In the data rows, the value 128 means zero.
Every row has a hidden score. How much higher is the second row's score than the first row's in each pair? 15 means about the same, 30 much higher and 0 much lower. The score is a weighted sum of the row's numbers plus the product of two more (or one squared), each taken from its middle value.
[129 152 153 141 158 121  99 121 125  96 178 127]
[139 127 126 101 157 152 130 106 103 138  99 131]: 15
[108 122 102 136 121 143 160 154 133 155 146 116]
[150 143 138 107 139 101  80  77  34 152 115  78]: 20
[134 190 144  39 148 110 153  98 134 128 144 123]
[171 150 150 114 164 121 106 100 108 148 119 114]: 8
[140 147 149 140 111 109 132 129 116  87 170 145]
[144 161 140 125 148 154 125 115 156  86 111 142]: 12
[117 113  74 133  96 118 158 132 129 159 177 103]
[124 133  86 111 148 147 134 124 108 139 122 105]: 17
[127 150 131 102 172  99 105 166  97 152 101 126]
[147 145 131 124 136 122 118  98 130 124 109 168]: 15
[129 123 119 113 122 123 142 136 146 111 123 149]
[144 140 155 120 127 111 117  93  57 118 112 128]: 21
[145  84 111  98  77 167 134  83 116 144 142  86]
[100 129  83 125  61 127 155 141 130 125 122 117]: 12
[152 139 128 165 160 140 129 158 151 123 105 156]
[112 130  77 136  83 125 136 142 122 168 159 114]: 8
[161 165 157 113 148  96  83 120 143 114 165 138]
[127 142 164 119 143 127  86 101 128 127 114 126]: 13
[127 120 156 150 161 137 126 163 139  99 109 152]
[ 79  99 138 170 122 126 150 127 155 122 146 125]: 11
[156 170 111  69 133 104 108 101 122 148 152 108]
[116 159 158 108 146 123  99  90 147  86 105 120]: 15
[130 149 137 149 128 127  94 114 158 120 145 131]
[157 146 114  78 140 140 113 126 133 157 103  99]: 13
[127 117 101 109 102 107 134 107  86 144 135 120]
[142 119 155 107 108 124 135 130 146 130 115 128]: 8
[144 147 103 148 147 121 121 123 108 153 146  96]
[128 145  95 110 109 127 138 111 130 129 139  85]: 19
[120  98 167 133 118 134 114 131 128 107 124 149]
[141  96 131 170 164  94 132 134 153 144 135 170]: 14
[179 163 141 103 162 137 114 125 129 149 100 138]
[109 108 124 111  91 108 130 120  98 151 120 107]: 18
[133 152 156 134 156 120  99 118 124  93 153 140]
[141 141  98 144 140 140 137 151 166 147 144 150]: 10
[ 98 167  68 101 132 144 142 149 128 164 141 112]
[115 100 146 180 114 125 176 138 174  66 120 176]: 22
[127 117 160 154 127 124 104 114 133 104 108 142]
[135 127 123 143 166 135  99 111 145 156 136 118]: 12
[143 124 152 121 126 123 107 140 141 137 138 136]
[117 151  96 110 117 124 166 129 150 134 145 115]: 18
[106  86 143 128 113 108 195 154 155 119  82 146]
[141 127 161 138 125 133 134 117 134  99 102 149]: 13
[137 146 142 136 156 136 104 133 149 123 105 151]
[144  94 113  98 112 174 140 168 132 156 100 137]: 5
[127 142 123 155 104 147 169 146 149 121  93 157]
[120 117 102 132 128 114 120 104 138 141 132 113]: 14
[135 157 138 151 161 180 135 123 143 102  88 164]
[135 131 161 141 150 152 138 127 151  98 114 168]: 17
[130 136 149 118 154 145 106 131 128 136 108 135]
[144  89 143 137 113  86 140 138 110 136 122 152]: 16
[164 142 134 171 191 142  94 138 141 125 117 186]
[137 138 129 130 140 120 119 135 125  93 167 155]: 20
[118 146 112 107 126 106 120 124 101 170 143 101]
[119 135 145 135 121 129 106 108 148 121 116 163]: 16
[113 130 122 124 114 115 182 124 131 128 104 133]
[157 148 127 153 139 122 143 173 171 123 137 189]: 16
[154 149 161 122 176 106 101 106 117  89 142 135]
[110 119 100 124  89 102 147 153 140 173 169 110]: 15
[133 131 142 141 115 108 149 110 117 136 136 149]
[111 106 131 186 116 139 175 129 149  38 148 176]: 17
[138 130 157 122 116 124 131 154 146 102 149 138]
[101 164 101 115 129 108 136 103 133 142 147  99]: 14
[128 145 125 132 164 126  99 124 150 129  93 137]
[126 115 112 132 148 136 116 128 130 156 133 113]: 13
[138 156 138 135 145 132  82 126 131 111 152 114]
[134 136 122 161 104 125 127 128 152  98 131 146]: 19
[105 152 101  99 114 127 114 114  94 151 126  93]
[161 147 109 118 143 122 119 122 145 123 128 132]: 14
[132 118  88  85  86 104 157 140 117 159 139 108]
[119 112 128 109 126 141 151 134  95 143 113 123]: 16
[110 109 119 155 107 126 142 141 138 102 131 131]
[138  97 144 153 125 106 124 139 160 111 134 152]: 12
[128 132 123 125 132 134 111 138 150 157 130 129]
[109 122 140  99 114 133 125 111 124 110 141 136]: 22
[164 140 140 139 145 121 126 126 114 122  91 156]
[115 113 109 164 153 126 121 141 160 128 136 137]: 9
[146 154 131 105 110 115 115 118 132 124 137 117]
[115 104 170 111 108 128  96 163 115 148 123 105]: 12
[108 114 163 132 117  86 103 119 132 115 152 136]
[120 136 108 106 145 145 135 117 121 150 127  96]: 15
[155 162 141 110 137 139 108 112 131 132  94 115]
[ 95 113 139 119 111 120 142 143 132 107 119 126]: 17
[142 147 137 140 141 114  99 122 136 140 128 104]
[137 137 101 142 100 138 141 121 146 137 143  95]: 17
[ 92 113 145 114 103 131 146 132 130  92 106 125]
[119 126 128 114  87  72 174 119 105 124 148 114]: 20
[110  89 174 115 113 118 151 128 147 133  86 126]
[131 137 163 112 135 136  84 102 133 123 130 105]: 12
[106  93  71 132 101 156 156 132 106 116 119 123]
[129 114 130 134  82 132 144 154 123 131 149 131]: 12
[125  98 137 103 117 152 123 134 116 148 116 141]
[163 157 116  94 140 126 132 130 115 143 138 130]: 20
[114 125 113 113 130 149 147 142 119 141 110 102]
[104 108 143 168 119 123 162 130 184  80 137 152]: 17
[153 132  71 168 114 156 118 154 119 180 124 109]
[122 155 145 145 139 130 106 118 148  95 133 136]: 26
[153 148 120 157 159 104 131 134 178 125 148 158]
[117 105  79 126  93 120 150 159 113 170 170 109]: 9
[128 140 156 132 136 121 118 109 142  86 128 183]
[125 116 153 156 174 127 131 152 157 119 102 181]: 14
[125 144 147 136 110 113 115 123 163 100 154 131]
[111 131 178 156 141 118 116 150 147  92 135 132]: 16
[119 135 117 138 140 122 107  83 123 156 128  89]
[128 135 143 126 108 111 140 147 132 135 129 148]: 19
[137 132 138  99 154  93 101 100  77 124 119  99]
[115 137  76 137 134 130 136 150 139 149 155 109]: 15
[124  84 163 102 111 124 179 136 113 126 107 129]
[197 164 139 117 183 114 166 120  94 120  61 124]: 16
[119  82  80 118  74 127 151 126 130 158 148 100]
[101  98 106 156 111 135 134 158 154 159 116 138]: 13
[121 107 149 128 118 141 117 142 148 101  96 145]
[119  93 144 114 123 113  66 121 135 132 124 125]: 10
[122 159 152 137 154 136  93  99 138 110 124 132]
[103 101 167 158 130 131 127 146 165  85 139 169]: 17
[151 140 129 117 153 134 103 102  96 114 111 119]
[ 94 120 166 137 122 157 106 105 110 132 138 116]: 11
[ 90  90 135 160  90 153 176 150 155 115 146  94]
[107 140  73 112 130 101 110 112 129 156 146  80]: 13
[118 134 105 149 126 111 168 133 138 132 140 116]
[ 99  72  93 155 108 140 124 167 151 150 128 157]: 5
[ 87 112 117 157 134 140 129 148 152 111 139 130]
[149 170 127 119 144 124 120 135 115 140 139 164]: 16
[101  93 101 140  97 101 154 139 125 154 144 104]
[122 107 144 154 120 149 144 157 202  78 123 175]: 19
[144  97 170 111 131 105 158 145  95 159  85 150]
[122  79 128 145 110  95 152 125 133 119 136 148]: 12
[ 88 130 182 140 177 139 111 142 150 117  93 137]
[130 167 134  96 140 170 158 121  90 109 103 109]: 16
[114 124 129 161 120 107 117 121 126  87 142 134]
[111 160 110 107 140 135 126 113  96 175 125 105]: 15
[102 111  99 130 122 132 173 129 128 123 134 112]
[131 114 132 140 158 128 117 153 167 130 105 174]: 13
[141 125 119 152 107 120 147 165 187  98 154 173]
[143 143 152 123 117 152 113 102 145  93 155 130]: 13
[ 51 104 144 123  79 163 154 144 145 112 113 123]
[ 84 107 111  94 100 109 164 134  81 151 117  93]: 16
[151 123 170 104 117 113  92 121 102 114 116 145]
[145 132 120 141 126 154 127 145 142 101 136 153]: 13
[125 120 182 152 129  82  88  85 115 115 158 143]
[144 147 118 131 125 126 135 149 141 126 104 120]: 16
[142 110 115 158 158 122 132 155 152 160 110 185]
[113 114 101 138 123 135 149 134 131 112 122 120]: 17
[158 145 136 126 137 140 101 111 150 128 130 132]
[120 118  86 136 145 143 121 147 130 178 135  98]: 11
[162 164 141 135 137  99 113 116 148 108 121 144]
[145 114 138 145 136 128  98 154 139 138  98 129]: 6
[106 115  81 114  76 111 144 140 135 156 128 111]
[127 110 122 133 118 127 131 169 133 136 106 140]: 16
[108 112 155 145 113 136 151 152 157 125 124 171]
[161 160 154 125 171 155 105 110 132 106 148 129]: 12
[134 131 145 152 132 113 131 135 168  93 111 155]
[137 141  87 139 126 141 140 145 151 142 135 110]: 11
[120  70 124 159  89 132 187 121 117  94 126 158]
[138 124 114 133 114 126 120 118 120 138 140 113]: 8
[152 176 132  75 155  99  79 142 159 117 157 140]
[123  89  93 103 105 127 153 149  85 168  87 137]: 11
[114  78 110 153 107 129 133 143 140 131 130 143]
[135 130 177 122 139 160 126 123 127  99  99 162]: 21
[122 117 133 116 113 102 104 119 121 139 162 104]
[159 134 106 142 100 112 120 150 117 155 120 115]: 14
[121  84 173 103 112 140 133 136 127 139 106 137]
[104  73 127 156 102 115 142 149 132 110 157 122]: 12
[134  92 104 126  86 142 170 115  99 147 124 113]
[124 140 153 139 149 138 113 123 157  86 135 160]: 16
[120 138 108 137 110 121 124 134 122 149 134 123]
[143 144 142 159 165 119 135 126 143 141 104 149]: 18
[118 175  81  87 136 132 123 115 113 135 131  89]
[172 147 132 117 123 100 135 111 107 153 148 116]: 14
[142  99 106 154 136 137 102 148 141 158 124 139]
[128 125 103 113  99 141 153 121 153 142 153 114]: 19
[141 116 101 126  84 113 194 127 125 144 134 123]
[155 146 131 116 146 120 111 113 122 125 115 144]: 15
[116 136 156 121 113 144 152 155 161  74 139 154]
[112 119 141 140 116 133 153 127 150  71 145 154]: 11
[ 97 111 102 142  92  97 168 133 135 138 140 129]
[ 86  71 107 111  88  66 163 132  95 148 152 111]: 13
[113 134 109 118 102 152 119 130 131 143 100 103]
[143 109 159 156 122  99 108 128 135 101 145 150]: 15
[154  88 182 156 109   4 119  92 138 127 176 174]
[143 100 129 169 155 136 103 151 141 140 119 177]: 11
[123 113 107 150 132 127 136 122 130 153 148 130]
[ 82 100  84  89  88 103 171 142  77 158  97 102]: 21
[150 160 108 124 132 117 128 138 108 159 127 122]
[137 148 153 133 147 112 118 118 137  87 128 158]: 19
[119 136 143  99 134 133  99  76 117 115 129  99]
[142 137 144 110 115 109 129 134  91 123 129 117]: 13
[140 114 112 103  99 110 148 157 122 170 113 112]
[121 164 126 113 148 115 133 108 100 136 123  86]: 19
[116 126 132 152 136 160 107 123 118 164 156 100]
[126  93 146 186 142 122 147 139 174  66 125 170]: 17
[107 121 157 150 128 123 121 115 126 108 120  93]
[133 106 147 128 168 134 142 152 151 124 103 157]: 25
[125 116 158 104 101 150 145 110 130 159  93 129]
[ 92 102 139 140  82 116 194 142 157 108  78 134]: 24
[108 129 138 127  88 143 117 118 127 108 106 114]
[140 152 143 158 155 105 111 112 127  73 139 178]: 19
[110  81 138 158  97 131 197 137 132 115 108 127]
[ 66 116 152 109  84 151 139 123 119 112 126 129]: 15
[157 121 139 112 118 156 155 136 126 137 103 133]
[128 108 131 116  84 144 123 134 140 114 153 137]: 15
[133 138 121 167 114 109 152 157 171  95 126 163]
[ 89 104  99 138  90 147 140 142 131 157 115 117]: 6
[101 130 136 137 137 114 101 125 127 129 117 100]
[130 165 102  99 127 115 132 120  91 144 111 104]: 25
[ 95 108 115 161  75 123 142 137 138 145 128 131]
[154 136 154 163 143 106  95 118 133 101 184 183]: 18
[136 108 123 124 139 128 116 146 132 119 164 155]
[128 130 158 101 125 135 125 126  83 146  85 135]: 18
[152 132 161 134 149 104 104 112 132  91 172 149]
[113 135 130 116 120 110 149 122  72 119 143 121]: 21
[122 106 109 140 104 103 178 135 121 132 138 135]
[132 156 151 142 120 104 124 119 138  75 125 162]: 18
[128  85 128 130 129 149 129 148 149 172  83 144]
[157 144 108 109 132 137 141 130 134 128 137 136]: 21
[ 99 123 152 141 130 132 139 111 137  69 139 145]
[122  87 117 132  83 132 139 130 108 153 149 120]: 8
[134 123 151 176 180 145 140 150 177 101 109 174]
[136 130 112 178 146 107 107 130 113 123 128 115]: 2
[131 144 144 130 143 146  88 138 160  96 142 127]
[129 146 121 110 140 111 123 125  87 151 137 115]: 19
[101  67  85 160 126 139 154 149 140 154 111 136]
[119 136 104 127 118  92 129 133 114 129 140  85]: 17
[104 136  77 112 106 115 156 134 158 206 129 109]
[118 107 157 129 114 120 138 124 133 127 129 155]: 25
[134 126 141 122 134 134 156 139 118 119 114 120]
[142 157 155 104 126 123 111 162 203 135 141 142]: 17
[132 127 145 145 140 129  92 103 140 106 146 128]
[147 123 110 129 111 117 131 107 125 156 151 129]: 17
[143 131 123 178 164 142 100 132 126 127 132 118]
[156 148 162 133 170 109 101 107  97 124 112 120]: 19
[148 145 158  88 139 120 131 145 114 153 129 137]
[127 100 129 123 101 129 157 139 135 113 106 122]: 11
[101 119 147 163 124 143 138 138 131 125 120 113]
[102 118 113 139  80 119 133 149 149 127 125 136]: 15
[152 104 144 173 157 137 121 174 186 133 115 148]
[156 130 160 108 135 142  92 130 125 110 159 139]: 13
[118 120 136 140 127 144 127 112 164 108 129 144]
[134 140 171 118 138 169 130 124 153  82 120 161]: 18
[ 97  91  99 126  70 115 188 125 113 142 114 121]
[168 142 152  91 136 146  95 116  74  97 117 129]: 14
[107  94 115 156 100 102 180 122 113 126 135 124]
[ 92  90 106 140  94 138 146 115  94 130 115 113]: 15
[135 122 106 137 101 129 122 134 153 123 125 132]
[123 116 129 149 129 124 142 158 171  91 155 174]: 21
[126  94  94 149 145 149 130 143 135 148 128 139]
[137 154 164 118 136 115 107 141 138 107 149 146]: 26
[126 160 119 108 125  99 122 117 104 136 118 105]
[152 129 144  98 112 130 133 133 142 143 123 128]: 9
[130 121 133 113 125 123 136 134 107 151 105 136]
[125 142 143 140 122 131 107 124 119 116 140 131]: 15
[130 153 109 142 144 122 149 136 128 136 143 124]
[133 105 108 140 166 136 125 172 150 118  76 206]: 12
[100 123 162 172 183  91 132 126 121  60 131 182]
[128 114 129 126 126 120 100 114 101 120 120  85]: 11
[138  94 135 151  99 135 115 133 109 129 147 124]
[133 145 136 127 124 126 109 102 127 121 141 118]: 20
[174 170 117 114 164 141 120  99 128 127 127 142]
[139 101 151 153 155 129 121 102 146 125 125 131]: 10
[143 117 138 154 176 132 143 139 152 130 118 159]
[112  93 155  99 109 103 145 155 113 197 115 127]: 15
[141 137 112 115 152 147  94 129 123 165 132 113]
[ 93  72  81 164  74 122 137 146 124 145 176 107]: 16
[139 145 153 120 169 123 140 130 126 116  92 155]
[102 151 118 114 138 111 168 150 122 156 143 123]: 19
[138 102  83 115 131 184 116 118 138 155 131 109]
[158 132 157  98 142 143 110 119 131 124 103 130]: 23
[130 139  96 114 124 128 131 152 153 162 126 116]
[117 144 131 151 120 143 104 131 141 118 159 143]: 17
[142 138 170  99 140 120 102 132 122 124 147 150]
[140 136 129 145 142 102 127 140 128 146 125 136]: 13
[156 141 139 134 134 129 138  91 102 125 125 138]
[120 123 125 143 105 133 154 162 134  93 135 162]: 14
[149 146 125 115 135 124 134 122  94 122 115 121]
[110 121 116 127 129 153 139 138 133 126 133 147]: 10
[114 161 152 124 140 139 115 128 151  97 153 163]
[128 155 136 118 163 128 100  96 156 110 137 133]: 12
[128 132 154 169 137 136 132 113 110  77 157 145]
[ 82 102  90 104  91 131 150 132 113 161 132 110]: 10
[138 148 156 128 135 135 102 125 145  98 143 155]
[127 115 130 132 130 154 119 114 131 114 118 127]: 12
[121 114 139 162 122 154 167 166 207  72 106 175]
[127  91 121 148 142 144 131 172 174 158  88 146]: 6
[148 134 132  86 131 156 128 145 115 152 105 135]
[135 139 131 132 144 138 118 103 135 115 131 128]: 21
[129 138 108 131 150 109 104 130 145 113 152 120]
[136 101  99 139  77 134 152 149 151 134 124 138]: 14
[145 133 109 102 130 134 151 121 143 129 121 112]
[145 153 159  96 169 104  99 109  83 131 141 112]: 15
[148 143 163 125 144 115 134 123 142  80 138 166]
[132 119 154 123 112 130 117 157 154 131 130 160]: 9
[127 123 142 162 129 153 157 163 179  74 125 175]
[126  94 144 160 127 138 100 140 136  95 111 160]: 4
[161 148 157 119 169 128  99 123 166 120 126 134]
[131 122 108 142 124 125  94 142 115 157 134 114]: 11
[115 132 132 128 126 159 160 129 157  72 138 160]
[111  88 114  92  91 124 189 130  97 159 124 111]: 12
[160 147  95 106 100 151 146 126 119 167 143  92]
[158 104 129 156 153 130 123 148 159 129 135 142]: 19
[130 131 123 101 183 123 126 128 105 136 145 115]
[131 141 108  75 137  99 113 106  48 186 153 101]: 17
[115 119 138 140  99 116 132 128 149 119 109 119]
[110 131  87 121 148 137 117 139 141 133 149 111]: 13
[109 123 159 137 109 133 131 114 160 110 110 111]
[118 149  89 102 113  99 158 121 103 141 152 105]: 21
